In the data rows, 128 means zero.
Here is a table of points, one per row:
[117 124 164 148 101 159 164  92 121 153 146 157  81 188 143 164 120 120
  86  91 143 115  96 131 175 130 111  87 173 142 128 151]
[141  89  99 117 165 114  83 105 135 160 172 120  77 168 153  69 132 130
 171 125 162  99 178 103 123 128 115 151 171 150 104 137]
[115 127 121  65  86 125 124 115 165 115 123 116 136 113 121 114 128 180
 135 138  66 185 126  62 144  83 115 125 201 136 125 130]
[ 94 132 189  94 148 125 128 123 100 163 171 121 160 132 138 158 155 164
 101 156 161 162 173 109 191 194 131  93 124 123 142 118]
[130 112 153 110 119 143 154  56 179  97 152 143 119  92  60 103 119 110
  97 160 133 100 133 104 150 140 125 173  90 186 153 155]
[137  82  76 119 111 143 146 170 133 139 125 158 144 125  86 156 111 216
 105 143 209 112 137 160 110  94 196  99 105 150 126  50]
[ 57 178 128  98 143 164 144 157 126 127  96 115 131 149 146 131  87 126
 135 141 149 138 153 174 156 123 149 129 160 139 107 115]
[167 105 119  84 160 178 195 107 106 156 137 144 119 125 163 142 171 136
 106 161 140 155 109 124 158 108 141 143  82 119 148 156]
[ 84 112 129 141 191  69 156 126 143 109 127 136 129  96 103 139 106 127
  93 187 147 125 168 127 114 126 120 108 161 161 103  88]
[159 174 117 157 128 113 138  86 141  98 128 168 112 167 197 177  66 149
 146 149 147  93 143 156 168 107 114  85 191  95 132 155]
[125 152 129 108 156 132 136 116 136 134 104  49 152 147 186 176 147 139
  77 131 148  81  95 109 111 189 140 110 134 148 167 149]
[ 84 149 105 127 218 194 123 112 133  93 171 102 105 104 126  99 156 126
 127  47 114 151  93 129 117 130 129  82 136 127  98 139]
[115 133 168  89 205 144 125 168 136 113 124 176 136  91 109 166 151 133
 107 136 177 134  87 195 152 133 145 200 161  78 153 155]
[124 154 143 135  96 114 153 157 136 120 152  62  92 137 105 105  72 146
 119 126 173 176 103 138 106 105 144 231 141 184 130 137]
[119 112 143 101 110 141 150 132 171 105 169 128  10 135 126 138 154 130
 129 102 166 150 119 165 111 161 105 101 146 123 151 166]
[142 170 125 203 134 124 154 109 160 148 111 136 178 124 118 127 221 154
 141 126 198 130 172  95  89 145 181 105 124  77  65 221]
[146 104 138 153 129  97  70 153 122 132 109  92  88 127 157 145  70 113
  89 154 101 210 142 110 163 111 130 131 113 124  52 124]
[112 164 186 114 138 137 106 143 154 133 143 156 139 163 104 206 130 120
 208 166 120 184 111 117  80 148 140 125 126 122 146 100]
[145 169 125 155 135 163  52 130 151 128  94 153 138  91 155 126  88 152
  98 120 120 119 198 141 146 132 140 150 114 149 217 194]
[103 132 145  64  20 120  99 118  34 155 116 141 168 115 154 119 143 153
  72  88 129 141 131 156 134  81  92 125 126 105 116 158]
[166 120 136 107 128 157  86 176  97  63  82 133  92  98 120 120 183  97
 156 185 109 142 126 151  97 167 118 127 120  95 106 102]
[ 97 128 141 154 182 103 136 182 107  97  73 114  94 153 132  92  78 135
 123 120 129 157 121 148 177 143 142 127  60 110 145 141]
[174 116  82 150 127 182 131 171 140 149 147  79 107 117 116 208  82 110
 101 133 103  87  86 117 100  98 137  86  90 130  88 137]
[186 200 111 151 139 109 151 154 112 152 185 175 124 184  88 105 137 126
 159 121 132 166  88 150 120 132  82 167 113 163 152 135]
[123  83  71  94  98 145 101  82 155 121 127  95 138 101 120 111  87  96
 163 148 140  71  90 178 155 153 115 102 101 118 140 147]
[106  99 160  86 123 154 122 134 157 172 175 116 126 121 100 125 140 154
 116 143  96 108 132 131  87  69 124 132 135 157 141 158]
[160  76 144 108 124 133 153 131 153 135 124  73 137 129  99 136 104 138
 122 130 179 140 145 125 164 195  77 123 125  71 144 124]
[194 103 140 125  84  98  73 161 153  86 166 157 158 111 140  83 179 134
 106 140 129 211  86 160 157 204 143  65 128 151  62 155]
[140 140 126 106  96 111 101 125  98 101 207  84 135 191 102  95 183 151
 129 126 119 109 147 186 143 152 147 180 107  60 164  99]
[166 199 137 144  76 155 155 136 186  88  75 154 170 101 105  65 142 117
 127 141 129  87 198 135 154 119 122 154 144 209 129 138]
[ 36  95  93 121 122  72 140 122 140  93 142 152 127  78 148 176 136 156
 181 134 125 124 126 143 147 127 106 127 116 150 125 125]
[168 128 110 153 125 123 200 163 123 138 126  78 128 136 141 172 139 118
 138 138 120 101 137 144 115 120 112 182 201 103 103  78]
[ 84 107 159 153 102  95 144  90  84  78 155 146 100 151 143 164  99 197
 195 125 101  98 163  95  90 157 102 139  52 120 118 126]
[104 130 134 119  87 139 161 122 100 172  99 105 110 163 120 124  97 141
 128 144  73 136 194 180  92 147 132 118 147  86  91 150]
[160 152 127 141 131 120 140 150  71  22 149 122 112 160 108 130 191  99
  63 115  83 109 175  90 131 108  93 109 135 103 142 112]
[132 134 124  82 150 171 101 132  86  89 177 102 168 116 102 128  93  67
 128 108 142 100 132  74 149 126 112 116 159 154 109 108]
[170 142 166 123 116 112 162 165 189  96 197 132 196 175 163  88 143 104
 140 102 112 164 133 131 152  83 150  64  95  95 193  43]
[ 93 133  75  79 109 148 160  95 139  82 113 126 127 116 114 114 118  89
 139 122 112 143 115  75  83 142 126 100 132  62 155 140]
[100  82 171 137 137 127 103 119 137  91 112 108 114 127 108 128 148 101
  94  94  80 110 207 181  60 119 208 146 137 146 153 153]
[130 144 104 135  95 187 123 130 150 103 137  95 145 144 166 128  78 132
 124 158 130 195 101 141  66 140 193 115 158 130 160 129]
[112  85 124 149 140 120 114 204 124 123 186 154 152 157 156 142 153 139
 189 101 137  88 122 135 161  77 135 116 190 148 143 162]
[111  77  78 153 144 147 130  61 120 148 121 156 124 137 132  90 117  88
 133 190 137 183 182 114 184 100 142 141 137  87 157 103]
[106 136 141 123 129 120 138 130 151 140  87 149 110 147 114 127 143  92
 152 178 153 152  76  96 149  86  95 132 102 116 150 135]
[157 143 137 189  86 131 145  63 148 133  79  67 116  58 133 153 149 152
 128  80  99 100 118 129 197 136 151 131 118 145 165  80]
[131  91 124 160 200 153 155  99 122 115 142 129 207 188 125 142 109 175
 134 186  77 141 108 156 152 140  97 161 160 150  81 162]
[116 184  53 157 133  66  89 138 161 127 159  92  78 107  99  99 165 144
  95 152 116 134 130 139  93 127  44  90 135  99 129  91]
[119 114 168 160 148 198  86 104 104 120  94 125 167 123 156 135 164 137
 162 166 180 111 134 101  97  86 105 127 138 157 119 120]
[ 92  77 154 181  80 168 130 109  87 134 129 118 159 151 102 100 136  92
 132 160 126  99  70 172 137 124 116 123 109 138  66  94]
[158  94  73 100 139 142 138 107  50 190 128 167 109 108 115 130 136 101
 121  89 132 181 142  96  86 135 126 139 163 141 144 123]
[118 126 154 126 108 106 146 131 106 128  60 171  97 134  32  72  79 149
 158  70 166 100  96 117 134 134 185  62 191 108 116 127]
[158 143  97 155 113 145 123 107  89  69 143 171  85 123 107 140 176 204
  81 114 130 173 116  93 116 110 147 126 110 135 101  63]
[162 133 126  91 186 101 157 154 101 148 115 147 148 118 160  77  83 168
 119 126  89 109 121  79 122 175 147 110 140 113 145 100]
[166 139  78  95 143 143  91  93 176 151 107 135 150 126 102 123  93 157
 162 107 132 104 165 169 121  92  97 111  74 118  90 178]
[109 128 173 160 125  68 145 114 132 159 188 103 137  65 176 106  93  86
 101 112 201 139 152 126  86  90 124 108  81 154 110 145]
[182 102 113 137 121 109 168 165  93 102  90 121 127 107 168  86 145 145
 174  94 145 141 107 141 106 115  66 154  91 106 153 149]
[112 129  48 157 139 113  82 124 105 151 163 137 148 138 125 126 123 160
 147 104 115  96 101  98 146 176 203 171 113 149 158 122]
[143 113 117 146  93 103 110 169 140 177 132 184 141 183  96 174  95  82
  84 172 133 101 144  81  80 158 123 117 110 122 177 156]
[131 195 114 108 125  90 144  42 121 122 147 171 152 100 115 188 100  57
 134  97 106 144 114 153 129 112 183 173 100  92  82 117]
[143 119 110  73 119  31  87 134 125 104  97  85 185 122  96 164 116  83
 139 105 144  98 115 107 138 129 130 151 162 132  95 154]
[197 138 111  62 153  81 159 138 109 103 104 164 116 122 166 150 178 164
 100 151 101 142 120 194 107 107 102 100 109 185 147 118]
[ 77 201 127 124  98 172 132 178 119 150 153 121 135  70 190 124 124 145
 181 133 118 133 127  89 147 135 122 153 131 122 107 133]
[121 100 146 122 122 107 201 120  86 144 122 125 139 125 161 117 113 116
 156 126 125 135 109 108  91 209 115 124 148 197 119 116]
[150 183 165 185 139 109 125 113 144 210 132 120  88  95  90 118 162 115
 118 151  74 111 121 144 176 144 159 147 155 134 123 162]
[103 107  89 108 115 121 132 134 193 137  60 132  99 231 196 133 176  69
 135  77 131 130 148  96 160 133 180 169  91 186  83 131]
[115 119 149 149 163 135 140 136 102  91 144 167 137 138 139  82  61 104
  66  99  90  96  89 124 107 107 102 123  86 115  93 154]
[117 144 121 144  98 152  97 170  82 104 120 103 119 148  91 133 118 159
 121 163 161 119 101  59 156 133 122 146 105 116 141 167]
There is one direction along which these points spread out most. Take the direction at right angles to it along which they spread out most. Go by this last direction. How far along it is each point below, from 0 to 99? 50 is the average, and the first point above lies past it. One standard deviation of the points above along it is 16.
[108 113 136 136 114 165 121 166 204 194 108 163 158 102  84 140 140 143
 127  61  35 122 162 136 135 177  88 139  90 141 111 115] -> 33
[160 104 179 122 152 145  68 108 155 124 115 141 120 138 133 175 101 141
 115  41 179 144 138 104 127 119  66 187 137  97  99  52] -> 57
[126  71 164 128 134 100 136 128 184 157 124 129 128  98 180  79 111 161
 109 154  93  82  69  78  95  85 173 176 149  38 110 134] -> 58
[ 51 146  75 159 158 115 108 117 120 174  85 103 181 164 124  90 149 115
  84 104 146 161  97 167  94 120  76 122 131 124 162  85] -> 56
[ 62 106 113 133 120 100 164 178 122 141 103 119 117 109  92 165 165  95
 115 130 118 117 109  95 171  71 109 108 110 117 138 138] -> 59
[122 145 119 158  94 170 136 153 150 157 135 198 113  60 183 104 122  60
 127 141 151  59 176 155 122 182 127 156 137 113 117  77] -> 37
[158  84 133 179 138 116 109 148  79 143 137 107 119  71 121 157 127  77
 188 112  95 161 150 147 156 104 166 106 146 157 181 153] -> 46
[165 191 171  76 165 129 129 111 104 185 102  66 115 130  98  94 134 116
 185 139 129  88 178 127 130  91 163  82  66 144 105 106] -> 36
[129 156 162  82 125  97  39  96 110 128 112 155  66 144 165 103 166 129
 114 166 100  74  57 131 108 116 134 105 124 143 138  75] -> 46
[138 106 175 187 125 117 111  72 147 136  68 114 164 132 123 140 122 118
 168 104 120 141 103 126  75 120 105 108 160 141 187 133] -> 47
